In the data rows, 128 means zero.
What is the hidden score of each row? Scores go from 0 to 12, and 6 is about the middle.
[ 81 155 171 104 146  79 145  81] ~ 9
[155 153 123 144  98 110 143 160] ~ 6
[141 108 131 125 104 140 135 123] ~ 4
[118 146 151 116 130  94 144 103] ~ 8
[110 139 134 124 169 121 100 101] ~ 10
[108 162 142 104 159 104 130  86] ~ 8
[100 131 137 163 100 179 142 150] ~ 0
[100  70 161 155  89 192 116 138] ~ 2
[145 161 167 164  46 183 149 147] ~ 0
[149 157 148 127 153 102  89 111] ~ 12
[122 111 125 153 111 148 127 155] ~ 5
[ 89 124 169 132 131  98 133 107] ~ 9
[118 110 121 143 117 160 134 149] ~ 3
[154 134 105 139 116 143 129 153] ~ 5
[178 155  82 139 125 140 123 168] ~ 6
[ 56  91 169 132 120  97 162  94] ~ 5
[107 145 229 173  95 125 115  99] ~ 8
[ 96 143 149 104 167  93 124  91] ~ 10
[107 121 124 121 152 183  92 124] ~ 6
[ 36  71 186 113 130  96 154  84] ~ 6
[127 108 124 157 103 143 128 165] ~ 5
[113 125 147 107 141  75 146 101] ~ 9
[135 157 126 117 160  89 136 113] ~ 9
[117 116 138 154 108 153 129 152] ~ 4
[127 113 113 126 158 182  91 120] ~ 6
[156 121 106 155 102 155 125 164] ~ 4
[ 82  67 172 146 101 150 124 116] ~ 5
[139 113 124 105 180  71  96 117] ~ 12
[ 66 108 163 117 130 131 143  97] ~ 4
[177 171 116 132 170 116  61 128] ~ 12
[ 75 120 176 109 121  68 165  82] ~ 7
[163 145  99 120 155 133 101 140] ~ 9
[148 140  46  96 168 146 118 154] ~ 6
[113 159 148  97 152 101 134  85] ~ 8
[136 109 154  88 203 108  69  45] ~ 12
[134  90 122 141 132 124 106 142] ~ 9
[164 146 106 162  66 131 175 205] ~ 0
[177 150  81 155  94 158 144 192] ~ 2
[101 123 153 109 166  84 112  88] ~ 12
[ 95 111 147 131 122 114 137 115] ~ 7
[173 126  95 112 179  89  80 134] ~ 12
[168 158  93 136 132 146 123 156] ~ 5
[115  98 127  99 125 125 143 110] ~ 5
[148 118 111 105 171  87 107 100] ~ 12
[111 126 156 123 119  70 174 109] ~ 6
[139  92 127 126  70 140 170 142] ~ 0
[119 176 166 130 196  99  55 101] ~ 12
[ 96  95 127 144 125 150 128 129] ~ 4
[ 88 100 134  97 119 109 177  95] ~ 2
[155  94 118 164  87 171 112 170] ~ 4
[175 147  92 156  95  89 171 203] ~ 5
[133 143 152 113 140 114 106  91] ~ 10
[148  96 105  86 142 173 104 107] ~ 5
[ 99 174 127 136 162 124 124 126] ~ 7
[ 79 112 150 120 127 100 165 109] ~ 4
[ 82  99 165 129 135  95 138  87] ~ 8
[218 169  48 131 132 168 112 176] ~ 5
[173 165  73  86 188 132 101 128] ~ 9
[129 136 103  94 165 117 136 111] ~ 6
[131  84 127  97 147 127 106  75] ~ 9
[101 113 154 145 110 142 139 120] ~ 4
[123 114 107 105 175 122 105 122] ~ 10
[149  92 109 152  91 161 131 168] ~ 3
[ 97  62 154 142 101 110 139 137] ~ 7
[ 96 158 146 157 114 101 159 159] ~ 5
[230 229  33 127 151 159 114 178] ~ 5
[ 75 130 172 120 141  85 141  87] ~ 9
[153 177 164 150  75 144 142 120] ~ 3
[117 120 142 109 139  90 133  96] ~ 9
[ 83  72 129 149 103 149 155 133] ~ 1
[ 92 121 165 126 126 109 141 102] ~ 7
[168 130  83 150 106 154 135 183] ~ 3
[155 196 138 146 137 104 120 144] ~ 10
[151 125 138 147  88 138 141 138] ~ 4
[113 151 181  98 106  38 175  97] ~ 9
[157 186 105  96 172  96 122 104] ~ 10
[ 79  97 203 145  95 117 147  83] ~ 5
[ 81 131 167 104 144 128 131  77] ~ 6
[151 120 104 139 128 162 100 162] ~ 7
[100 139 146 117 140 132 124  96] ~ 6
[ 81  91 160 160 108 133 137 141] ~ 5
[ 75 121 157 122 148  88 140 101] ~ 9
[ 96  61 125 129 121 179 119 122] ~ 3
[133 101  97 144  94 188 132 161] ~ 0
[138  98 109 163  95 171 123 177] ~ 3
[103 120 163 112 126 105 137  75] ~ 7
[138 161 127 119 166  95 104 118] ~ 12
[139 154 140 140 138  99 128 129] ~ 9
[139  98 109 100 112  97 168 133] ~ 4
[ 81 147 160 132 153 108 129 101] ~ 8
[ 82 132 171 119 158 109 115  86] ~ 10
[105 135 141 147 168  89  98 109] ~ 12
[143  99 109 149 115 140 128 151] ~ 5
[106  85 131 122 139  68 143 128] ~ 10
[119 120 163 161  84  84 184 133] ~ 4
[168 169  94 127  99 133 163 165] ~ 2
[102 199 186 109 209  77  79  71] ~ 12
[147  95 103 136  98 169 134 156] ~ 2
[143 134 118 136 110 122 143 149] ~ 5
[126 168 126 155  74 152 172 185] ~ 0
[121 126 108 126 124 146 147 147] ~ 2
[141 127 125 159 116 134 113 160] ~ 8
[127 133 100  74 194 125  87  89] ~ 12
[132 122 151  89 115 143 138  64] ~ 4
[178 104  61  88 146 179  93 135] ~ 6
[ 96 106 144  98 140 122 135  98] ~ 6
[ 90 167 143 145 141 104 141 133] ~ 7
[ 93 109 199 140 123  91 123  87] ~ 10
[168  97  69 117  96 170 151 163] ~ 0
[170 164  99 143 143 148  97 162] ~ 8
[110 113 168 108 160  88  90  67] ~ 12
[138 150 126 137 143 125 102 136] ~ 10
[134 157 115 147 125 164 121 150] ~ 4
[ 79 119 161 120 125 108 163 107] ~ 4
[ 73  57 177 135 103 120 134 111] ~ 6
[142 103  92 124 134 148 124 144] ~ 5
[113 172 135 114 107 116 173 131] ~ 2
[114 140 160 107 125  77 155 104] ~ 8
[186 166  79 138 122 124 134 169] ~ 6
[179 188  83 130 169 131  94 156] ~ 10
[146 165 117 138 143 127 110 128] ~ 9
[ 96 168 171 125 114 148 145 108] ~ 2
[121 158 140 119 152  75 144 102] ~ 9
[139  95 124 106 137 163  97  88] ~ 7
[ 93  82 144 117  75 124 204 108] ~ 0
[170 176  87 134 134 169 114 148] ~ 4
[ 78  74 179 145  84 135 150 110] ~ 3
[161 135 100 142 133 143 111 154] ~ 7
[119 103 108 130 140 110 136 149] ~ 7
[151 111  99 147 121 189  93 164] ~ 5
[106  83 127 136  99 181 128 140] ~ 1
[152 159 122 104 140 109 130 105] ~ 8
[124 105 130 104 146 149  98  86] ~ 8
[195 152  78 120 131 158 113 146] ~ 5
[ 64  99 182 119 127 135 129  78] ~ 6
[146  75 106 150  74 152 145 166] ~ 2
[194 194  73 123 149 125 121 163] ~ 7
[139 140 124 126 116 103 160 129] ~ 5
[163 105 100 161 107 167 108 173] ~ 5
[191 139  78 125 122 177 108 153] ~ 4
[103 162 142 106 165 127 119 102] ~ 8
